In the data rows, zero lies at 4.5, halfway between 4 and 5.
Some points, each followed by its number:
[7 7 4 2 6 6 5 7 5 7 6 5 7 6 5 7 4 4 7 5 4 6 4 5 6 7 4 5 4 5 5 3 6 6 7 6 5
 3 7 7 7 5 8 6 5 6 6 5 2 6 5 4 6 6 3 6 7 6 6 6 6 6 5 4 5 3 6 5 6 5 6 7 5 6
 4 5 5 3 7 6 5 4 5 7 4 5 5 6 7 6 7 3 5 6 6 7 3 7 6 6 6 5 4 5 5 6 6 6 5 5 6
 6 7 5 4 7 6 6 6 4 5 5 5 5 4 7 7 5] 0
[2 6 1 3 4 4 3 4 1 3 2 4 6 4 5 6 2 0 5 2 2 4 2 1 3 3 5 1 3 0 2 1 4 4 4 4 2
 3 5 5 2 2 5 5 4 3 5 2 4 0 2 0 3 5 4 1 4 5 0 4 4 2 2 3 4 3 2 1 3 3 5 2 2 4
 2 3 7 0 4 4 3 2 6 6 2 4 4 4 5 4 1 4 4 1 6 0 1 5 4 1 5 1 5 6 1 4 4 4 1 1 6
 1 2 1 2 6 1 5 5 3 0 1 2 1 1 6 6 2] 1
[1 3 6 6 2 4 5 6 7 5 3 6 3 7 4 5 5 5 3 6 7 2 6 5 5 3 4 5 6 4 8 5 5 6 6 5 4
 6 4 4 6 6 6 5 6 3 5 6 6 4 6 6 5 5 6 6 4 1 5 3 2 5 6 8 2 5 6 6 6 5 5 3 6 4
 6 6 4 6 4 2 4 4 4 4 6 4 6 5 2 6 3 5 5 4 1 5 6 1 0 6 4 4 7 2 6 6 1 4 5 7 4
 5 4 4 4 2 4 4 4 7 4 5 7 6 7 3 5 6] 2
[2 3 5 5 4 4 3 3 4 5 4 5 3 5 4 4 5 5 3 6 4 4 6 4 3 4 4 6 3 6 5 6 4 4 5 4 4
 6 3 4 5 4 4 5 3 6 3 5 4 5 6 6 3 2 5 6 4 1 6 6 2 4 5 3 2 5 3 4 5 5 4 4 6 4
 6 3 5 6 3 3 6 6 3 4 4 3 3 3 3 5 4 6 4 2 4 4 5 1 5 6 2 5 4 3 6 5 4 3 6 4 3
 4 3 3 6 4 4 4 4 5 5 6 6 5 4 4 5 6] 3
[0 3 7 5 3 1 4 3 5 5 5 4 2 6 0 2 5 3 1 6 6 5 6 2 6 6 2 6 6 6 5 5 2 5 3 2 4
 7 4 4 1 5 4 4 4 6 4 4 5 5 4 7 3 0 6 6 2 1 4 5 4 2 5 4 4 4 4 4 6 4 4 5 6 3
 5 6 2 5 3 2 5 5 2 2 2 4 3 5 4 4 5 6 2 2 4 5 6 4 4 5 4 5 6 3 7 4 2 0 6 4 3
 4 3 3 4 3 6 4 2 6 4 6 6 5 5 4 5 4] 4
[6 3 4 1 2 6 3 5 5 5 5 3 0 4 4 2 5 3 2 3 4 2 5 7 5 6 5 5 3 7 5 3 4 3 3 5 5
 6 4 2 4 4 3 2 6 6 5 5 3 6 6 6 3 4 5 6 5 5 5 6 6 4 4 1 6 4 3 4 5 3 3 6 4 5
 6 4 2 4 4 4 6 5 5 2 4 5 2 4 1 4 5 4 4 5 4 4 4 6 6 4 2 7 4 3 4 5 5 5 7 4 3
 4 5 6 4 5 6 2 0 4 5 4 4 4 5 2 2 6] 5
[1 5 5 6 5 5 6 3 5 5 4 5 5 4 6 5 1 8 6 6 6 2 6 6 6 5 3 5 5 2 4 5 5 5 6 5 5
 4 5 5 5 5 6 7 6 5 4 5 5 5 6 4 6 5 4 7 5 5 6 6 4 5 6 5 4 5 5 4 6 5 6 6 5 2
 5 5 4 5 6 4 6 5 6 6 5 1 4 7 4 6 5 5 6 5 5 6 4 6 6 4 5 6 7 2 6 6 4 5 5 5 5
 7 3 5 5 0 5 4 4 2 5 5 4 3 5 5 6 7] 6
[2 4 4 3 4 3 4 4 2 3 1 3 2 2 5 2 4 4 1 4 5 4 4 3 3 2 5 2 4 5 4 5 2 4 1 5 4
 4 3 2 2 1 3 5 1 3 0 2 2 3 4 1 3 4 1 4 4 4 4 2 3 2 2 5 4 1 2 4 2 4 4 2 0 4
 4 5 3 5 3 5 5 2 2 1 3 2 5 3 2 4 2 3 4 1 4 4 2 2 3 5 2 4 2 2 2 3 4 3 3 4 4
 2 4 4 5 3 5 1 3 3 6 4 2 4 5 1 2 2] 7
[5 6 3 0 5 3 4 5 1 5 4 1 5 5 5 5 5 2 6 3 0 6 2 4 4 5 4 3 3 4 0 0 5 3 4 5 6
 5 5 4 2 1 4 4 4 2 5 2 4 1 3 1 3 4 4 3 4 4 4 4 5 1 1 5 6 2 3 2 2 0 4 5 3 4
 2 3 4 3 5 3 5 4 4 3 4 5 2 6 5 4 5 1 0 4 5 0 5 4 3 1 4 4 3 3 3 3 4 3 3 2 3
 2 5 3 0 6 3 2 5 4 1 3 4 4 2 5 5 4] 8
[8 8 6 6 9 5 4 2 7 5 4 6 5 7 8 6 7 5 6 8 6 9 6 4 5 6 7 5 7 6 6 6 6 8 7 4 6
 7 7 4 7 5 2 4 3 9 4 7 7 7 7 5 7 4 7 4 5 8 7 4 8 6 6 5 8 5 5 7 7 5 7 5 5 7
 6 8 7 7 7 7 5 7 5 6 7 6 5 4 6 7 7 6 8 1 8 6 8 7 7 7 7 5 6 8 7 6 9 5 5 7 6
 5 7 1 8 6 6 5 6 8 8 7 6 8 7 6 7 5] 9
[5 6 6 7 5 7 7 8 6 6 7 3 6 6 5 8 6 6 8 7 8 5 6 5 6 7 4 5 5 6 3 7 7 6 8 7 6
 7 6 8 6 4 9 7 8 5 7 5 6 4 7 5 6 7 6 7 7 6 4 6 5 7 8 5 5 6 7 3 4 5 6 6 6 5
 7 5 7 4 5 4 6 2 7 7 7 4 6 8 7 7 7 8 6 7 5 4 6 8 6 5 8 6 8 6 5 5 4 7 6 4 7
 6 6 6 2 5 6 7 8 5 4 5 6 3 4 7 6 6] 10
[4 3 0 7 4 7 6 8 5 7 7 5 3 3 5 5 3 6 4 2 5 4 4 7 5 7 3 5 2 5 2 5 7 6 7 7 7
 4 4 8 4 4 7 7 7 3 7 5 2 7 2 3 5 6 4 5 7 4 4 6 4 7 7 4 5 5 4 0 4 6 4 6 3 5
 6 4 4 5 3 5 7 3 7 8 5 0 4 6 5 5 6 6 4 7 4 4 4 7 3 2 3 5 6 0 1 5 2 6 5 4 7
 7 7 7 5 5 7 5 6 3 4 3 3 2 5 7 0 7] 11
[2 4 5 7 4 5 4 3 4 2 3 5 3 4 4 0 4 5 3 4 4 4 6 3 5 1 5 4 3 5 4 6 1 4 3 2 1
 6 5 2 5 6 1 1 5 4 1 6 4 1 6 5 4 2 5 6 3 3 2 2 3 3 5 4 4 6 5 4 3 4 3 1 5 4
 4 4 1 5 5 2 4 3 0 3 4 3 4 3 0 3 0 6 6 2 1 7 4 2 3 4 4 5 6 5 6 5 4 4 5 3 4
 6 3 4 4 3 5 4 2 4 4 4 6 3 4 2 4 4] 12
[6 6 5 5 6 7 7 6 5 7 6 3 5 5 4 4 5 5 6 4 6 6 6 9 4 6 5 6 3 6 5 5 7 6 6 7 7
 6 5 7 7 5 6 8 6 5 4 5 4 6 5 6 6 7 4 4 7 4 4 9 5 7 7 4 4 5 3 5 4 4 6 7 4 4
 6 4 7 6 6 3 9 6 7 7 6 6 7 8 6 6 6 7 4 7 6 5 6 6 5 6 6 4 6 7 4 5 6 7 5 4 6
 5 5 9 6 2 6 6 6 4 3 4 5 3 1 7 6 9] 13
[4 4 9 4 2 5 5 5 8 7 5 7 4 9 5 5 9 6 4 8 6 6 5 4 5 7 4 5 7 4 8 8 8 8 7 5 5
 7 5 4 5 7 4 5 5 8 6 7 9 6 7 6 8 5 9 4 6 5 8 4 6 6 5 4 4 8 7 9 7 4 4 7 6 4
 9 7 5 8 4 5 5 8 4 5 8 5 5 6 4 8 8 5 8 6 4 5 9 6 5 9 6 4 4 5 4 5 3 5 3 6 6
 5 8 5 8 5 4 4 4 9 8 8 9 7 7 4 6 6] 14
[5 5 7 4 5 4 4 4 6 6 2 8 4 6 5 2 4 2 4 2 6 5 5 6 5 6 4 5 9 4 9 7 6 6 3 2 4
 5 6 4 4 9 4 4 5 9 5 8 5 8 4 4 6 3 5 4 5 5 9 6 3 5 3 7 4 7 4 9 9 5 6 6 5 4
 7 9 3 7 4 3 6 9 5 6 8 4 7 4 4 5 4 3 7 4 2 4 4 5 5 8 1 5 3 5 4 5 5 4 5 8 3
 3 6 5 9 4 7 6 4 8 9 9 7 9 8 4 4 6] 15
[6 4 6 6 6 6 4 5 7 6 6 7 5 6 6 4 5 8 4 4 6 7 6 5 6 7 5 3 6 5 7 7 5 5 6 6 5
 5 4 4 5 6 6 2 5 7 2 6 6 5 3 4 6 7 5 4 5 7 7 4 5 5 6 7 5 7 6 7 7 4 7 5 6 8
 6 8 5 7 5 7 1 7 5 4 7 5 6 4 4 5 5 6 5 4 3 6 5 5 5 6 1 3 6 6 5 6 7 5 5 7 5
 7 2 4 7 8 5 4 4 7 6 7 5 7 7 4 3 2] 16
[3 3 4 6 5 1 2 2 4 1 3 6 2 3 4 4 1 4 3 3 5 4 5 3 4 4 5 1 4 4 3 5 4 5 2 1 4
 1 2 4 3 4 0 1 2 4 4 5 4 2 3 5 2 1 3 6 0 3 4 4 5 3 6 4 5 5 4 3 4 6 2 1 6 2
 6 4 3 4 3 3 4 3 3 4 0 4 2 2 3 0 0 4 4 4 1 6 2 1 4 4 5 5 5 4 3 5 4 4 5 4 3
 7 0 5 4 4 3 4 3 2 4 4 4 1 4 1 2 2] 17
[5 5 4 7 5 5 5 4 4 5 4 3 5 2 5 5 4 7 6 2 3 4 5 6 6 4 2 5 4 5 2 5 3 3 5 6 6
 3 4 6 3 4 6 6 6 5 5 4 2 5 4 4 4 6 3 4 4 3 4 6 3 6 5 3 5 4 1 4 5 5 5 5 5 6
 2 3 6 3 5 4 6 4 5 6 5 3 5 6 4 5 4 5 2 6 4 5 2 5 4 4 5 2 6 4 4 5 6 6 4 4 6
 5 5 6 5 6 4 4 5 2 5 3 2 4 4 6 5 5] 18
[6 4 6 5 6 1 1 4 5 5 5 5 5 6 5 3 6 5 4 4 4 7 4 6 4 5 4 1 6 3 7 5 5 6 5 1 2
 4 4 2 6 6 4 5 3 6 4 6 5 6 1 5 6 1 5 4 4 6 7 5 4 3 3 6 4 6 6 8 6 3 6 5 6 4
 5 7 3 5 2 6 5 6 3 4 7 5 6 4 3 7 6 4 6 4 4 6 4 4 4 7 4 3 4 6 4 6 8 0 5 6 4
 2 4 4 7 5 3 5 4 7 7 7 5 6 6 4 5 4] 19
[5 6 7 4 5 5 4 5 7 4 5 6 6 7 5 5 7 5 5 8 8 3 8 5 8 4 6 6 5 8 6 7 4 7 6 4 5
 9 5 6 7 5 4 6 5 5 4 7 5 5 8 8 6 4 7 7 4 5 3 5 5 5 6 5 5 7 5 6 5 6 4 5 7 4
 8 4 4 7 5 4 5 5 3 5 5 4 5 6 4 6 5 5 5 4 4 7 8 5 5 7 4 7 5 6 8 7 4 4 8 6 6
 6 6 3 5 4 6 5 5 6 6 5 8 6 6 6 4 4] 20
[4 1 5 3 0 4 4 3 6 4 4 5 2 5 3 2 4 5 0 5 6 1 5 1 5 4 4 6 5 6 4 6 5 5 3 5 5
 6 1 4 1 5 3 3 5 6 5 5 5 4 5 5 2 4 6 5 5 1 4 3 3 5 4 2 3 4 2 4 4 5 1 4 5 2
 5 4 2 5 2 2 0 5 3 3 4 5 4 3 1 4 3 5 4 5 1 2 5 3 3 4 3 6 6 3 6 3 2 4 5 2 3
 3 4 2 3 3 5 3 1 6 4 4 3 5 5 4 3 2] 21
[3 2 4 5 4 5 5 3 6 3 5 3 2 4 5 3 1 3 4 2 3 4 6 4 6 4 1 5 4 4 3 3 2 1 2 2 5
 3 1 2 1 3 1 3 3 4 4 1 4 4 5 5 0 4 4 7 4 2 4 2 1 3 2 5 1 2 1 5 5 3 2 4 6 4
 5 5 3 4 3 4 4 5 3 4 1 2 4 2 1 2 0 6 0 0 0 1 5 4 0 4 1 6 6 0 3 3 4 5 7 2 4
 4 4 4 4 5 6 0 4 4 3 4 4 4 2 4 0 4] 22
[4 1 4 1 4 3 3 4 4 4 4 3 3 4 4 0 5 2 3 6 5 2 5 4 5 3 4 5 6 5 4 5 1 4 1 5 3
 5 4 2 2 5 4 1 4 3 3 1 4 5 4 5 4 3 4 5 4 3 4 0 4 4 4 6 2 4 1 4 4 5 1 4 5 3
 4 6 2 3 2 3 2 6 3 4 3 2 6 2 2 4 1 6 1 4 4 5 5 4 2 7 3 3 5 3 4 4 4 2 6 4 3
 5 4 2 5 0 4 2 1 5 5 4 4 6 3 2 2 4] 23
[2 2 2 4 3 4 4 3 1 3 2 4 4 4 1 2 3 4 3 4 5 3 3 2 5 2 5 2 3 5 2 3 2 3 0 4 4
 2 2 2 2 4 1 1 3 5 3 4 4 4 5 4 2 2 3 5 4 2 4 3 5 4 3 5 4 3 3 2 5 4 0 5 2 5
 4 6 3 3 3 1 4 5 2 0 4 4 4 2 1 3 4 4 2 4 2 4 3 5 3 5 2 4 3 3 4 5 4 3 2 4 3
 4 5 3 4 5 4 3 1 6 5 5 2 6 5 2 3 0] 24
[4 5 4 5 5 2 5 4 6 5 4 9 1 4 6 5 4 4 4 4 5 5 4 5 1 5 5 5 9 5 7 5 5 6 4 4 4
 4 5 5 4 8 4 5 1 7 4 7 5 7 4 5 4 4 4 5 5 4 9 4 5 3 5 9 5 5 5 7 9 6 4 6 6 5
 5 9 4 4 4 4 4 6 4 4 6 5 9 4 4 5 4 5 6 4 5 4 4 4 3 5 4 6 5 6 5 4 4 5 5 9 6
 5 6 4 7 5 5 4 3 7 7 7 5 9 7 4 4 4] 25
[5 5 5 1 6 8 7 5 2 5 7 5 4 4 5 5 4 5 5 2 4 5 4 5 4 6 6 3 5 3 4 2 6 5 4 7 7
 5 6 5 6 4 5 6 7 3 6 5 5 6 1 4 3 7 4 4 7 6 5 6 6 7 3 6 6 4 5 4 4 5 5 6 2 6
 2 4 4 4 6 5 6 3 4 4 5 6 5 7 6 6 6 3 5 8 5 5 1 6 5 4 6 5 4 5 4 3 6 8 4 4 4
 5 6 6 5 2 4 5 5 6 1 4 3 4 6 4 5 6] 26
Which two points above are nearest to each new point by angle, seen from the average point of the numbered points? Their numbers follow each, nearest first.
[4 5 3 4 2 5 4 3 4 5 2 4 5 4 5 6 2 5 5 4 5 5 5 5 5 6 5 5 5 4 4 5 5 5 3 3 3
 5 4 5 5 4 5 5 6 5 5 4 4 5 5 5 5 5 2 5 5 4 2 6 5 4 4 4 4 2 5 1 4 5 4 4 4 4
 4 4 4 4 6 4 4 5 6 5 5 4 5 4 5 3 5 5 6 4 5 4 3 5 5 3 5 4 4 5 5 6 4 4 4 4 3
 5 5 3 5 5 4 5 2 5 5 4 3 5 5 5 5 6] 1 18
[5 4 4 4 6 2 4 6 4 4 2 5 5 5 5 3 5 3 3 5 4 5 3 4 3 3 4 6 6 5 5 4 3 3 5 4 4
 4 4 4 1 4 6 2 2 4 5 2 5 5 4 6 2 2 4 7 4 5 5 4 3 3 5 5 4 2 4 4 5 4 6 1 5 6
 0 5 7 4 3 4 4 5 3 2 4 4 3 2 3 3 4 5 1 4 4 4 3 3 4 6 5 6 5 5 2 2 5 3 5 5 5
 1 4 3 5 6 5 5 5 5 6 6 3 4 4 3 3 2] 7 24
[4 6 5 7 6 6 7 8 7 7 7 5 6 5 5 6 7 6 6 6 6 6 7 8 8 7 4 6 4 6 4 4 8 6 8 7 6
 6 6 8 7 3 7 7 7 3 7 5 6 5 7 4 6 8 5 7 7 6 2 8 5 6 5 4 4 5 5 4 5 6 6 5 7 5
 6 5 6 6 5 5 7 4 7 8 6 2 5 8 5 7 7 6 5 6 6 5 6 8 5 6 7 5 7 6 6 5 4 6 5 3 6
 6 5 7 2 4 5 7 6 3 6 6 4 4 4 7 5 8] 10 13
[5 6 4 7 4 3 5 5 4 3 2 4 7 4 4 7 3 4 6 4 4 6 5 4 4 4 5 5 4 4 2 1 3 3 4 3 2
 6 6 5 4 2 5 5 2 3 5 2 6 2 4 5 1 4 4 4 3 5 3 4 6 1 3 3 5 1 3 4 3 7 4 4 5 4
 4 1 5 2 4 5 3 0 4 5 4 6 4 5 5 2 4 5 2 4 6 5 5 1 7 4 6 5 4 6 4 5 5 4 5 4 5
 4 3 5 5 6 5 4 5 3 1 2 4 4 0 4 6 4] 1 8
[5 7 3 5 6 4 6 7 4 4 6 4 7 5 6 7 3 6 8 4 4 6 3 5 5 5 5 5 6 4 3 5 7 4 6 6 5
 4 6 7 7 4 7 6 6 4 8 5 5 6 3 3 6 5 1 5 5 7 5 5 7 5 5 4 7 6 7 4 6 6 6 6 3 5
 4 4 7 3 6 6 6 5 5 7 4 7 4 5 7 7 5 4 5 6 7 7 3 7 6 4 7 3 4 4 4 6 6 6 5 5 6
 5 6 6 6 6 4 7 7 4 5 4 2 4 4 7 7 6] 0 10
[4 6 4 5 5 5 5 5 5 5 5 5 4 1 6 6 4 5 3 2 3 4 3 1 4 4 6 3 6 5 6 1 5 5 3 6 4
 3 4 5 4 5 4 3 5 4 4 4 4 6 2 4 4 6 4 4 5 5 6 3 6 5 2 7 2 5 3 3 6 1 5 5 4 5
 3 6 3 3 5 4 2 3 6 6 5 4 5 3 4 4 6 4 4 5 4 5 4 4 5 5 5 1 5 3 3 3 3 5 2 5 4
 4 5 3 5 5 2 5 6 2 4 4 3 5 5 4 6 2] 1 26
[2 4 5 6 5 3 5 5 7 6 4 7 4 5 0 4 4 6 5 5 7 5 6 4 3 4 4 5 7 4 6 6 5 5 6 3 4
 4 2 5 5 7 5 6 5 6 4 7 5 6 3 4 6 5 7 4 4 3 6 4 3 3 7 7 4 7 5 5 6 4 4 4 5 4
 6 6 4 8 3 3 5 5 4 5 4 0 5 4 4 6 4 6 7 1 1 5 4 4 3 5 5 4 6 4 4 5 1 5 2 8 3
 5 4 5 4 5 4 5 6 8 6 6 6 6 7 4 0 5] 2 15
[7 7 4 5 6 6 5 5 5 4 3 6 5 4 7 6 3 3 7 4 3 7 4 5 4 5 6 4 3 4 5 4 6 4 6 4 5
 4 6 4 7 4 6 4 4 4 4 5 5 3 2 5 5 4 3 4 5 5 3 5 7 6 5 6 6 5 5 4 4 6 7 5 3 6
 4 4 5 6 7 7 5 2 6 6 5 6 3 5 6 4 4 4 5 5 7 5 4 5 6 2 6 4 5 5 4 7 7 6 4 5 6
 4 5 4 0 7 4 6 6 5 4 4 5 4 4 6 4 6] 0 26
[2 1 6 4 3 3 4 4 4 4 4 5 5 5 0 5 7 5 4 5 3 5 4 5 4 5 4 4 6 3 6 6 4 6 5 1 2
 4 3 5 5 5 4 4 3 6 4 5 5 5 2 5 6 3 6 6 2 3 6 5 2 3 5 6 2 5 3 6 6 4 5 5 5 2
 4 6 6 5 3 4 5 5 3 5 6 2 7 4 4 6 5 5 6 2 1 4 5 1 3 5 4 4 5 4 4 5 5 3 1 7 4
 5 4 5 5 3 1 2 4 6 7 6 4 7 5 3 5 5] 19 2
[6 6 5 4 5 6 4 4 1 4 5 4 6 5 5 4 6 3 6 5 5 4 5 6 3 5 8 5 5 5 5 5 2 1 3 5 4
 5 5 4 3 3 5 4 5 4 6 2 6 5 5 5 3 3 5 5 4 7 5 5 6 3 4 5 5 2 4 4 6 5 4 4 4 5
 5 4 6 4 4 5 6 5 5 4 3 7 5 3 6 3 4 4 0 4 6 5 5 5 6 6 5 6 1 7 5 3 4 4 5 2 5
 0 5 5 5 4 6 5 7 5 4 5 6 6 4 5 4 5] 8 26
[5 5 4 1 4 6 5 5 5 5 5 4 3 1 4 4 0 3 4 3 3 3 4 2 6 4 2 7 4 6 4 3 2 4 4 4 6
 3 3 4 4 3 4 2 5 3 6 2 2 4 5 4 3 5 2 7 4 4 4 1 3 6 3 4 4 2 1 5 4 0 1 5 5 2
 3 3 4 2 4 3 4 5 6 4 4 5 4 6 2 2 3 3 0 5 4 3 3 4 5 4 3 6 4 3 4 1 0 4 7 4 4
 0 4 3 4 3 6 4 3 4 4 2 2 4 2 5 4 2] 22 8
[7 8 4 4 7 5 6 7 4 6 6 5 7 5 7 7 2 5 6 4 3 6 4 5 3 4 5 4 3 2 2 5 6 5 6 4 6
 5 7 6 7 5 6 5 6 3 6 5 3 3 3 3 6 6 4 5 4 7 4 5 8 6 4 5 7 5 6 4 4 7 7 5 4 7
 4 3 7 4 6 6 4 4 4 7 4 7 5 4 7 5 6 4 6 6 7 6 4 6 7 5 6 4 5 6 4 6 6 5 4 5 7
 5 5 3 0 8 4 7 7 4 4 3 4 5 6 7 6 5] 0 10
[4 6 1 4 5 2 5 5 4 5 4 3 5 3 5 4 3 2 4 4 3 5 3 4 4 2 3 2 0 1 2 4 3 5 5 5 2
 2 1 5 3 0 4 4 1 3 4 3 2 4 1 0 1 5 3 1 4 6 0 2 4 5 4 3 6 4 3 4 0 1 4 4 3 3
 2 3 3 3 4 5 0 4 5 4 4 4 2 4 5 4 4 0 1 4 5 0 4 5 5 3 4 1 4 6 1 3 4 4 3 4 6
 2 4 3 0 6 1 5 4 3 4 4 2 2 2 4 4 3] 1 8
[5 6 2 4 6 2 4 4 1 2 4 1 6 4 5 6 1 0 5 2 3 5 4 7 3 4 6 4 1 5 4 2 1 0 5 1 2
 3 6 3 5 2 4 5 3 4 2 2 3 3 5 5 3 3 1 4 2 5 3 6 6 4 5 4 7 3 4 2 3 6 5 2 2 3
 4 2 5 3 6 5 6 5 0 5 1 6 0 4 5 3 3 4 4 3 6 4 4 4 6 2 6 4 5 4 6 3 4 4 6 2 4
 5 1 5 5 4 6 4 5 2 4 3 2 2 2 6 7 7] 1 8
[5 5 6 4 6 5 5 5 5 5 6 6 5 4 4 6 4 6 4 4 4 5 5 4 4 5 5 5 7 5 7 5 6 6 6 5 6
 2 6 4 6 6 6 3 3 4 6 6 2 8 4 4 7 4 3 4 5 4 7 3 6 5 6 7 4 5 4 5 7 6 5 6 4 4
 4 7 6 6 5 5 4 7 5 5 7 5 8 5 4 6 6 5 6 4 4 5 2 5 6 6 5 6 4 5 2 4 5 5 4 7 6
 5 7 3 8 4 5 5 5 6 7 6 6 7 6 5 4 5] 25 15
[5 7 4 2 7 4 6 6 7 5 6 6 7 5 6 5 4 5 6 5 5 6 5 3 5 5 6 5 6 5 5 6 5 6 6 6 6
 4 6 7 7 7 6 4 7 5 7 6 4 7 6 5 6 5 5 6 5 6 5 4 7 6 2 5 7 6 7 5 4 7 6 6 6 7
 6 5 7 6 6 6 3 4 7 6 5 6 6 6 7 5 6 5 6 6 7 7 5 6 5 5 7 6 2 5 5 8 6 7 5 5 8
 6 7 3 5 7 6 8 7 6 5 5 5 5 5 7 6 2] 0 10
[5 6 6 2 4 2 2 4 3 0 3 3 6 5 2 7 4 4 6 6 4 3 2 4 4 2 3 5 2 4 3 3 3 2 2 2 1
 6 5 2 5 4 5 5 4 5 4 3 4 5 4 5 5 4 4 4 4 5 2 5 6 4 3 4 5 2 3 3 3 5 4 2 4 4
 2 3 6 2 6 5 4 4 5 5 5 4 4 4 5 2 1 4 3 3 7 2 3 1 6 3 5 2 3 4 5 1 4 3 5 2 5
 5 3 3 4 3 5 5 3 3 2 4 5 3 2 5 6 4] 1 8
[5 3 4 7 4 5 6 4 4 4 5 8 6 4 4 5 4 4 5 5 3 5 4 3 5 4 5 5 9 3 5 3 3 4 3 5 4
 5 5 4 4 7 4 1 6 3 5 5 4 5 4 3 6 4 5 4 5 2 7 3 4 4 6 9 4 4 2 4 9 5 4 4 3 4
 3 8 5 3 3 6 3 4 5 5 7 4 9 6 5 5 5 5 6 5 5 3 5 4 5 4 5 1 7 6 3 4 4 5 4 9 5
 6 5 4 4 4 5 5 5 7 4 5 4 7 7 3 5 4] 25 16
[5 4 7 6 4 1 1 2 6 2 0 4 6 6 5 5 6 4 3 8 7 4 6 5 4 5 2 6 6 6 6 6 0 4 3 4 4
 7 4 2 4 5 0 3 3 6 4 5 6 3 7 7 5 2 6 6 4 3 4 3 3 2 5 4 5 4 5 6 5 4 3 3 6 6
 7 5 3 5 4 5 4 6 3 0 2 4 2 2 4 1 2 6 5 2 4 4 7 3 3 6 4 5 6 1 7 5 4 1 5 3 1
 3 2 4 5 5 6 4 0 3 5 6 7 4 3 3 5 4] 4 12
[8 7 8 6 8 5 5 5 5 7 6 4 8 7 9 7 8 6 7 8 6 8 6 2 7 7 7 7 6 6 6 6 7 6 8 7 6
 9 7 5 9 5 6 5 5 7 5 5 9 7 7 7 6 5 7 6 6 8 5 1 8 5 5 7 8 5 7 7 6 8 8 6 7 9
 7 6 7 6 8 8 3 7 6 4 7 7 6 5 7 8 7 6 6 5 9 7 8 6 8 6 7 5 5 6 8 6 9 6 6 6 6
 6 6 4 5 7 7 6 4 7 6 8 8 7 6 4 8 5] 9 14
[5 7 0 5 6 6 6 4 2 4 6 1 4 1 6 5 4 5 5 3 2 4 4 5 7 5 4 5 2 7 2 4 4 4 3 6 6
 3 5 6 5 3 7 3 7 0 5 4 2 3 5 4 3 6 2 5 6 6 4 5 5 5 3 2 6 4 4 3 3 4 5 5 4 6
 5 4 5 4 5 6 5 5 6 5 4 4 4 7 4 2 2 5 0 5 5 5 4 4 4 4 5 6 6 5 4 4 3 6 6 3 5
 5 4 5 4 4 6 5 5 2 4 2 4 3 4 6 4 4] 18 11
[6 4 2 4 3 6 6 5 4 4 6 4 4 2 5 5 3 4 4 0 4 5 3 3 3 3 5 3 5 2 4 4 5 3 4 5 6
 2 4 5 2 4 5 4 6 4 4 5 4 5 3 1 4 6 2 2 5 5 4 4 5 6 5 5 6 4 3 4 4 4 5 5 3 5
 4 3 6 5 4 5 3 5 5 6 4 6 4 7 5 6 5 4 4 5 6 5 0 6 5 2 4 5 5 6 1 5 4 6 2 2 5
 5 4 5 3 5 4 5 5 4 4 4 3 2 4 6 3 4] 1 26
[2 2 4 4 0 4 4 4 4 5 2 5 3 3 0 0 3 5 3 4 6 1 5 1 4 4 3 6 6 7 5 5 3 5 3 4 4
 4 4 5 4 4 3 3 2 4 5 5 4 4 7 6 4 4 5 6 4 2 5 1 2 4 3 5 0 5 3 3 6 3 2 2 6 1
 5 6 1 6 5 0 4 5 3 1 5 4 5 5 2 4 4 6 6 4 1 4 5 4 3 2 4 7 4 0 6 5 0 4 7 5 0
 2 4 2 4 0 7 1 2 7 4 4 5 5 7 3 3 2] 21 4
[2 5 4 4 6 5 4 6 5 5 5 5 5 4 6 6 4 6 4 2 3 6 5 5 3 2 5 4 3 4 4 5 4 5 6 5 4
 5 5 5 5 6 5 4 4 4 5 6 6 4 5 4 5 5 5 4 3 6 4 5 5 3 5 5 4 5 5 5 4 4 5 4 5 6
 5 5 5 5 6 7 5 3 5 4 4 4 5 3 5 4 4 3 5 4 5 5 5 3 5 3 5 4 5 6 4 5 6 4 5 5 5
 3 4 5 4 7 3 6 5 4 4 2 5 4 4 5 5 5] 1 0
[4 1 5 4 3 6 6 3 6 5 6 4 3 5 4 0 5 6 3 7 6 3 5 5 6 7 4 7 3 7 6 5 4 4 3 6 5
 6 5 2 5 5 3 4 6 6 6 3 6 6 8 7 5 6 4 7 6 4 6 6 2 6 3 4 4 2 5 3 5 4 3 5 6 5
 4 2 3 3 4 4 6 6 3 5 5 5 5 6 4 2 5 6 5 7 4 3 5 5 5 3 3 7 5 4 7 3 0 5 8 4 4
 3 6 7 6 2 8 4 2 6 4 5 4 5 3 2 4 5] 5 21
[5 7 3 3 6 4 4 5 0 3 3 2 6 1 3 6 1 3 7 2 3 6 3 4 3 5 7 5 2 5 2 0 2 4 4 1 1
 4 7 6 5 1 6 6 2 0 4 0 2 4 4 4 4 4 0 4 0 4 4 6 5 2 3 4 5 2 2 2 3 6 5 1 3 5
 0 1 6 2 6 4 5 4 3 4 1 6 1 6 7 1 4 2 2 0 6 4 0 0 4 1 7 6 2 6 4 2 6 2 5 2 4
 4 2 1 4 5 6 6 5 2 3 0 4 2 3 7 6 4] 1 8
[5 4 3 5 6 7 7 5 4 4 7 4 6 4 5 5 5 5 6 2 3 5 2 4 3 5 5 1 6 3 4 4 6 5 5 7 7
 3 5 5 5 4 5 5 7 3 5 5 4 6 4 2 5 7 1 2 5 3 5 4 4 6 5 6 4 4 5 3 5 4 1 6 0 5
 2 4 5 4 6 5 1 2 5 5 2 4 6 6 6 5 6 2 5 7 6 4 4 5 3 4 5 4 3 5 4 4 6 7 1 6 4
 5 6 4 3 5 3 5 5 4 4 4 4 3 6 5 6 3] 26 0
[5 3 6 4 5 2 2 3 6 4 3 5 3 6 4 4 8 5 4 6 5 4 5 4 6 4 1 7 5 6 5 5 5 5 3 4 3
 5 2 4 4 5 3 4 0 7 4 4 5 4 6 6 4 3 6 6 3 4 7 5 5 3 4 4 0 5 4 6 6 3 4 1 6 5
 5 5 3 3 0 4 2 7 3 4 5 6 2 2 2 5 4 6 5 2 5 4 6 1 5 6 1 5 5 3 6 5 2 4 4 4 5
 4 4 3 7 5 6 3 0 6 5 7 6 6 3 3 3 4] 3 4
[4 6 5 6 5 4 4 4 4 6 6 7 1 5 7 4 6 7 4 5 6 7 5 4 5 7 4 5 8 4 6 6 5 6 6 6 5
 4 3 5 6 7 5 1 4 6 6 5 4 6 5 4 6 5 3 4 5 6 8 4 5 6 7 7 4 6 6 6 8 6 6 7 5 7
 6 8 5 7 6 6 2 7 6 4 7 5 7 4 5 6 7 6 6 6 3 5 5 6 3 6 4 5 5 6 4 5 6 5 4 7 5
 6 7 4 7 5 4 6 5 6 6 6 4 8 7 5 5 3] 16 25
